In the rows, zero is written as 128.
Named moves, each a turn or a mirror, and the order they were made in; the first pair answered
B (before -> after):
[119 123 161 120  46 102 119 107 152 124 104 107 139 142 117 108 103 135
 110 125 168 166 128 151 124 128  86 171 144 127 110 133  93 134 148 168
 131 161 157 120 117 181 103 114]  ->  [114 115 157 116  43 106 115 115 144 124 108 105 125 143 132 100 107 120
 111 120 159 167 126 143 110 136  84 176 141 140 106 137  87 131 160 171
 121 152 149 115 112 173 113 113]
[113 120 102 111 140 138 106 158 119 121 136 158 100 126 153 137 122 129
 151 125 130 128 146 108 121 146 154 129 123 174 140 143 121 165 117 131
  65 131 104 130 134 126 155 148]  ->  [125 144 139 132 146 130 127 100 135 111 116 165 130 131 111 154 107 160
 133 151 136 127 131 131 140 120 157 119 126 121 145 115 148 162  81  96
 122 150 133 136 133 136  97 147]
[140 151 136 105 156 117 176 111 109 138 129 135 122 140 111 168 111 123
 136 151 142 130 100 108 155 117 136  75 129  81 130 127 126 114  96  87
 144 127 109 123 130 106 109 131]  ->  [134 135 103  98 141 128 146 159  95 158 144 121  99 146 146 144 122  90
 154 123 140 126 115  82 137 133 129  89 133 131 127 150 111 119 133 120
  92 121  87 115 124  91 151 127]
U (before -> after):
[146 144 133 135 106 142 147 108 131 141 109 106 150 134 106 126 121 135
 144 148 140 141 119 133 129 133  76 114 143 115 101  86 111 125 146 112
 132 116 123  99  81 125 131 111]  ->  [104  80 159 189 149 143 127 124 136 129 118 135 145 124  99 121 138 142
 119 124 121 143 104 137 136 135 148 127 136 124 119  95 143 127 113 127
 134 107 140 119 131 116 117 125]
[110 129  67 148 145 145 131 155 156 139 108 115 113 115 138 131 109  87
 100  84  94 152 147 102 104 121 128 144 136 168 137 134 112 175 153 127
 133  99 142 137  96 170 121 115]  ->  [121 161  80 129 119 138 165 124 148 149 110  94 135 120 110 142  98 102
 114 119 121 153 139 113 104 110  96 129 145 133 121 114 106 155 153 114
 150  87 146 111  67 167 116 108]
[149 106 110 117  88 127 150 125 118 109 162 162 154 129 137 152 143  64
 140 119 117 144 166 128  90  90  51 160 184 183 103 121 132 102 168 109
 132 109 196 150 165 150 103 129]  ->  [139 101 127 142  89 122 164 115 118 114 160 162 159 131 114 152 142  80
 143 139 120 147 154 142  88  78  58 154 181 158 100 102 141 105 156 109
 155  94 203 146 168 145  92 131]
[ 84 133 130 117 130 137  98 157 114 179 130 113 112 145 109 171 137 110
 120 123 126 117 138  94 135 130 137 114 127 143 134 143 148 123 128 115
 130  93 133 129 125 138 124 143]  ->  [ 96 147 122 102 116 136 104 152 107 187 132 107 112 146 116 175 133 105
 125 127 135 117 145  91 136 131 118 113 135 137 128 138 141 130 142 105
 135  94 134 118 114 143 125 143]
N (before -> after):
[ 87 106 118  90 175 168 117 181 105 221 137 123  77 139 106 168 147  76
 185  84 120 112 106  95 115 139 164 122 134 108 121  97 151 137 138 129
 120  79 118  84 138 138 121 157]  ->  [113 155 100  59 127 162  84 156 135 210 110 135  87 132 139 166 130  41
 143  66 111 127 131  91 115 138 133 167 130 132 126 116 135 165 144 129
 126 107 143 108 122 194 120 158]
[154 154 141 117 106 109 142 104 126 132 117 130 137 105 132 133 116 139
 126 148 134 135 124 125 133 135 100 113 128 110 118 119 131 138 136 126
 133 126 125 111 126 148 107 134]  ->  [149 149 141 127 114 112 161 100 121 132 118 127 139 105 123 132 115 144
 137 151 138 132 113 135 134 138 106 107 125  97 123 120 139 130 140 128
 136 125 125 111 123 138 113 135]
[157 133 100 129  53 107 111 112  86 113 104 113 157 105 133 115 108 140
 141 124 147 135 123 144 126 133  95 142 133 157 131 176  88 102 182 168
 153 143 138 123 102 165 153 130]  ->  [139 115 111 150  70 109 138 117  70 113 112 113 162 121 110 108 124 169
 159 140 154 137 103 166 125 130 106 124 136 139 117 167  91  86 182 174
 170 124 141 117 114 139 145 123]
M (before -> after):
[136 137 113  75  86 102 135 117 110 137 167 116 124 102 150 110 127 112
 133 151  81 153 156 189 149 168 145 179 138 132 158 158 137 144 119 148
 123 168 134 133 110 159 136 128]  ->  [116 120 124  93  97 105 123 131 110 140 167 124 122  98 145 110 125 105
 123 145  75 154 156 182 141 162 151 187 146 133 160 153 148 145 118 158
 125 162 140 138 116 166 131 130]
[ 84 122 130 127 138 107  73 165 131 150 169 107 129 159 167  96 105 123
  87 149 126 138 119 167  72  90 126 110  88 146 120 103 140 136 124 176
 163 103 137 108 119 169 125 130]  ->  [ 96 133 129 110 129 105  87 159 118 154 178  90 129 159 167  94 111 123
 105 155 140 134 121 164  73  96  96 100  98 138 106 107 129 127 143 174
 163  98 129  94 106 160 130 130]
[122 113 114  87 101  87 125 130 124 119 103 107  83 136 188 127 119 114
  72 149 131 121 171 104 119 116  97 161 120 108 119  94 103 153 139 104
  96 121 155 173 115 162 136 180]  ->  [113 110 116  91 100  93 119 134 116 128 110 112  78 143 188 131 120 112
  80 144 134 123 169 100 115 118 104 161 120 116 123  91 103 147 139  96
  99 120 154 177 116 166 140 182]

Between the rows of a pair lie two moves.
[146 157 148 154 110 130  84 149 162  82 125 111 144 104 185  80 118 122
  92 130  98 139 159 168 119 130 187 124 121 151  84 171 178 105 105 113
 107 162 117 175 110 183  86 108]  ->  [145 170 167 160 100 126 115 120 156  87 120  92 167 105 154  89 122 152
 104 171 127 142 142 186 116 117 163 106 134 109  70 142 184  93 109  99
 138 142 131 146  92 178  65 101] -> U U
[121 149 139 132  91 127  94 144 113 190 124 123 127 126 121 144 105  80
 129 139 139 132 137  77  95 111 100 138 156 132 150 113 137 158 126 120
 125 112 109 103 107 169 124 146]  ->  [113 130 170 174 119 118 130 124 123 173 122 137 138 126  86 137 115 127
 122 165 151 135 117 115 110 100 126 128 153  88 145  98 154 145 100 111
 162 116 133 104 127 148  96 141] -> M U
[126  78 110 100 188 136 130 181 162  79 134 158 110 110 156 113 128 167
 146  98 109 107 119 138 147 154 175 155  93 155 167 177 131 126 102 122
 125 152 128 180 173  80 140 147]  ->  [152 135 143  96 152 119 192 106 144  94 136 116 150 127  96 132 114 197
 173 174 162 113 104 168 147 130 110 109 121  71 126 123 119  99 114  95
 188 135 135 138 127  69 110 133] -> U U
[115 111 110 143  85 140  69 156 104 152 131 125 118 108 166 109 127  62
  83  98 124 160 161 112  95 121 100 172 137 180 134  94 141 162 175 203
  84 115 149 118 108 185 162 123]  ->  [126 165 137 139  64 126 129  89 102 163 120  93 155 119 110 123 108  98
 102 159 159 165 151 136 103  93  50 145 150 109 104  47 140 144 172 175
 139  96 166  86  70 185 130 108] -> U B
[ 98 146 109  95 142 127  79 141 128 128 147 136 102  91 170 170 134 118
 132  90 119  86 159 161 135 133 195  95 145 169 105 176  85 132 127  97
 120 149  71 104  90 179 110 117]  ->  [ 72 127 148 152 162 125 109 113 123 140 147 128 126  92 125 170 131 158
 133 108 124  92 128 187 137 116 207  77 154 113  99 140 105 114 101  86
 161 129  95  91 107 167  67 115] -> U U
[154 124  60 114 145 142  93 138 139  71 114 154 124 140 170 120 110  96
 111 102 108 133 159  81 156 146 154 130 118 156 148 167 115 154 125 106
  98 144 121 173 147 148 131 112]  ->  [172 157  75 104 133 136 127  91 154  69  96 141 144 142 138 136  98 123
 103 136 127 138 156 102 170 127 129 116 122 107 145 149 122 151 107  78
 139 145 131 169 132 157  95 115] -> B U
[148 132 114 129 122 123 162 137 113 115 157 102 135 140 117 105 153 156
 161 139 149 148 104 168 112 143 100 117 130 136 103 122 105 101 148 156
 132 130 105 107 109  72 161  98]  ->  [121  86 137 171 159 127 150 148 130 108 151 141 129 137 113 104 162 158
 134 112 126 146  94 172 114 140 160 132 120 132 126 123 133 118 114 153
 130 138 125 131 157  82 141 114] -> B U
[106 164 103 103 132 158 141 123 110 159 133  99 109 139 148 187 120 112
 149 152 149 108 139  77 125  82 146 107 122 114 133 142 137 133 120 111
  84 118 100 127  78 125 159 161]  ->  [103 168 117 120 132 157 126 111 122 163 124 114 121 132 139 193 117 104
 124 144 148 109 146  77 126  79 143 118 122 108 138 129 143 143 109 102
  88 113 116 133  84 151 141 165] -> U N
[108 110 111 130 117 117  60 166 120 157 106 176 110 116 153 155  97  82
  90  80  72 133 151  68 107 110 141 149 118 176 141 154 122 188 145 127
  78 125 144 150 126 183 145 146]  ->  [ 90 125 173 183 126 105 128 104 109 180 109 146 157 121  59 174 104 151
 105 153 111 134 115 115 111  70 125 113 138  67 111  85 154 158 122  93
 161  93 180 112 110 164  83 132] -> U U
[116  87 172 167 159 103 188 112  90 165 126 107 120 148  73 180 142 155
 146 171 147 115 102 121 124  96 168 138 116  76 130 112 181 105 126 117
 108  80 142 117 127 143  97 169]  ->  [146 141 136 104 126 106 127 116 115 180 102 119 104 139 125 198 111  91
 101 136 128 122 148  76 131 101 150 162 104 119 146 142 178 147 134 101
  71 101 145 139 107 202 101 188] -> N N
[106  88  95 154 114 131 129 162 105 123 140 120 123 114 148  93 145 122
 158  96 144 133 123 150  90 137 125 153 139 162 108 130  98 112 175 176
 110 104 115 112 120  85 185 121]  ->  [113 105  89 132 104 133 137 160  94 143 143 102 119 107 144 119 142 119
 173 116 158 130 129 132  88 133 106 125 143 144  98 129  98 107 174 166
 107  89 100 105  90  81 180 125] -> U N
[120 147 146 129 114 113 124 131 113 155 116 111 122 127 138 115 114  96
 129 146 141 116 128 111 103 124 120 151 153 140  98 135 118 134 164 144
 111  88 131  90 114 134 132 136]  ->  [100 119 151 151 132 114 109 137 110 150 122 123 119 124 135 105 116  97
 115 132 129 112 121 105  98 121 154 159 155 141 105 134 130 136 147 144
 109  88 137 106 141 129 133 139] -> U U
[110  72 137 160 193 136 114 152 166  81 124 194 110 110 146 113 144 149
 124 101 100 117 128 135 147 134 200 139  97 151 160 159 142 134  75 109
 122 178 125 173 187 103 121 146]  ->  [194 184 115  69 121 120 156  80 174  75 102 145 146 124 152 151 110 144
 142 152 132 121 151 140 173 122 109 115 104 116 139 161  96 140  92  69
 141 204 111 161 117 124 113 135] -> U B
[121 168 143 123 108 100 144 106 154 133  89 134 138 150 117 150  97 144
 110 121 143 132 129 122 130  92 106 100 146 126 119 132 119 138 143 124
 148 130 161 115 113 163  91 111]  ->  [ 93 122 155 159 145 104 139 128 142 126 100 164 126 149 103 146 117 155
 111 108 129 120 113 119 126  91 153 101 142 124 135 131 139 130 120 132
 143 124 163 117 151 141  74 114] -> U N
[154 162 122 123 101 123  99  86 162 113  98 131 160 122 158 144 102  97
  79 125 125 155 153 153 137 146 106 155 108 132 144 147 127 153 124  93
 150 155 143 163 120 173 100 135]  ->  [110  85 138 170 169 134 157 118 121 113 140 117 151 133  99 138 135 157
 146 158 134 139 112 175 129 144 148  88 121  89 129 120 141 108 115 108
 166 126 120 132 143  86  93 126] -> N N
[118 131  95 140 119 122  83 134 128 135 134 123 152 151 132 115 134 103
  91 122 101 108 150 133 108 141 117 175 130 159 111 127 123 157 154 152
 116 136 136 142 101 161 152 123]  ->  [112 131 123 154 121 123 130 114 108 142 146 102 167 154  87 114 142 144
 123 160 130 103 128 154 109 129 109 138 145 109  88  96 126 130 154 150
 149 122 128 114  98 129 139 112] -> U N
[169 173  81 118 131 111 130 130 124 113 154 154 112 136 182 154 128 138
 131 116 116 110 111 143 144 132 107 102  83 117 130 153 114 164 150 135
 102 142 143 165  71 107  98 102]  ->  [136 129 108 170 163 114 131 132 123 113 165 169 115 129 166 151 136 155
 117 110 111 115  86 154 148 127 142 104  87  98 135 129 142 161 126 138
 119 135 162 180 110 102  75 104] -> U U
[114 119 151 158 131 126 145 106  93 130 141 108 146 121 133  96 131 145
 132 139 129 161 110 147  99 129 109 138 149 111 104 120 112 144 157 158
 142 129 148 110 115 111 154 100]  ->  [118 123 122 140 122 131 117 127  96 127 144 118 132 122 159  87 134 124
 131 113 118 157 129 131  95 141 113 149 138 150 113 148 102 146 164 164
 120 143 136 118 117 116 173 106] -> U U
[146  84 156 183 176  95 112 132 141  92 134 176  95 113 132  85 106 133
  88 119  98 103 126 125 125 147 223 167  87 125 149 155 193 139 144 158
 165  99 158 199 164 126  91 138]  ->  [214 190 139 103  98  82 179  57 119 113 128  97 139 123  99 116  81 142
 132 187 165 109 136 140 118 129 103 129 106  72 114 131 147 117 182 131
 200  93 143 149  79 119  90 116] -> U U
[128 130 100 108 115 126  96 130 159 128 109 125 119 142 145  97 117 104
 122 129 144 121 164 107 120 146 114 121  96 150 112 159 106 156 110 127
 121 152 118 152 130 185 149 122]  ->  [131 137  97 108 107 130 115 138 138 139 125  93 125 141 132  87 124 108
 147 143 168 123 153 111 101 143  92 104 105 142 101 143 101 148 139 136
 120 134 119 126 108 174 158 116] -> U B
[121 114  99 121 129 154 136 168 125 121 146 124 120 124 144 100 138 115
 149 113 140 129 136 122 128 150 136 123 123 167 143 147 101 122 143 141
  97 124  98 121 121 100 165 121]  ->  [119 108 123 143 159 137 123 136 155  97 128 157 125 125 127 109 128 138
 110 109 125 133 133 132 155 136 168 128 115 138 166 147 135 134  97 117
 134 151 119 152 155 120 121 135] -> B U
[169 124 128 119 105 126 189  87 132  90 114 119 136 130 169 105 126 176
 136 143 134 127 160 195 162 121 133 122 113 109 125 166  95 126 130 123
 177 142 105 117 114 108 138 103]  ->  [150  99 109 117 125 136 191 136 109 110 134 115 114 133 164 118 133 163
 171 141 129 111 156 172 161 123 158 100 121 122 123 174  94 114 132 130
 150 130  80 107 125  78 153 105] -> N B
[152 143 105 108  66 139 113 106 145 106 134 142 188 166 117 121 129 123
 147 117 132 127 166 172 118 127 111 159 124 125 126 121 100 153 129 134
 141 151 137 111 114 138 150 118]  ->  [106 107 122 149  82 144  83 136 133 136 141 163 176 147 109 115 136 107
 126 102 112 128 163 152 107 124 143 179 130 138 143 106 126 159 131 148
 125 124 154 116 140 152 143 139] -> M M
[112  91 136 113 157 141 183 175 108 125 166 100  96 136 144 129 136 159
 187 108 143 127 135 124 119 155 118 108 134 148 109 131 111  81 147 162
 102 117  70 100 132  48 171 127]  ->  [114 110 164 133 170 130 214 126 122 116 162 108 122 141 104 146 124 193
 175 144 157 131 111 140 138 126 114  91 131  91 112 106 132  81 108 135
 155 116  98 107 138  54 122 130] -> U B
[119 144 122  79 148 140 159 114 123 120 145  84 127 142 122 136 126 134
 155 148 120 107 134 155 169 133 126  94 124  94 121 101 144 121 126  80
 140 137 121 127  94  76 113 152]  ->  [130 148 110  59 137 149 137 129 125 134 143  88 109 143 148 138 121 106
 153 130 102 104 150 128 160 143 126  97 124 123 128 119 138 132 132  86
 115 134 107 127  87  90 127 153] -> N B
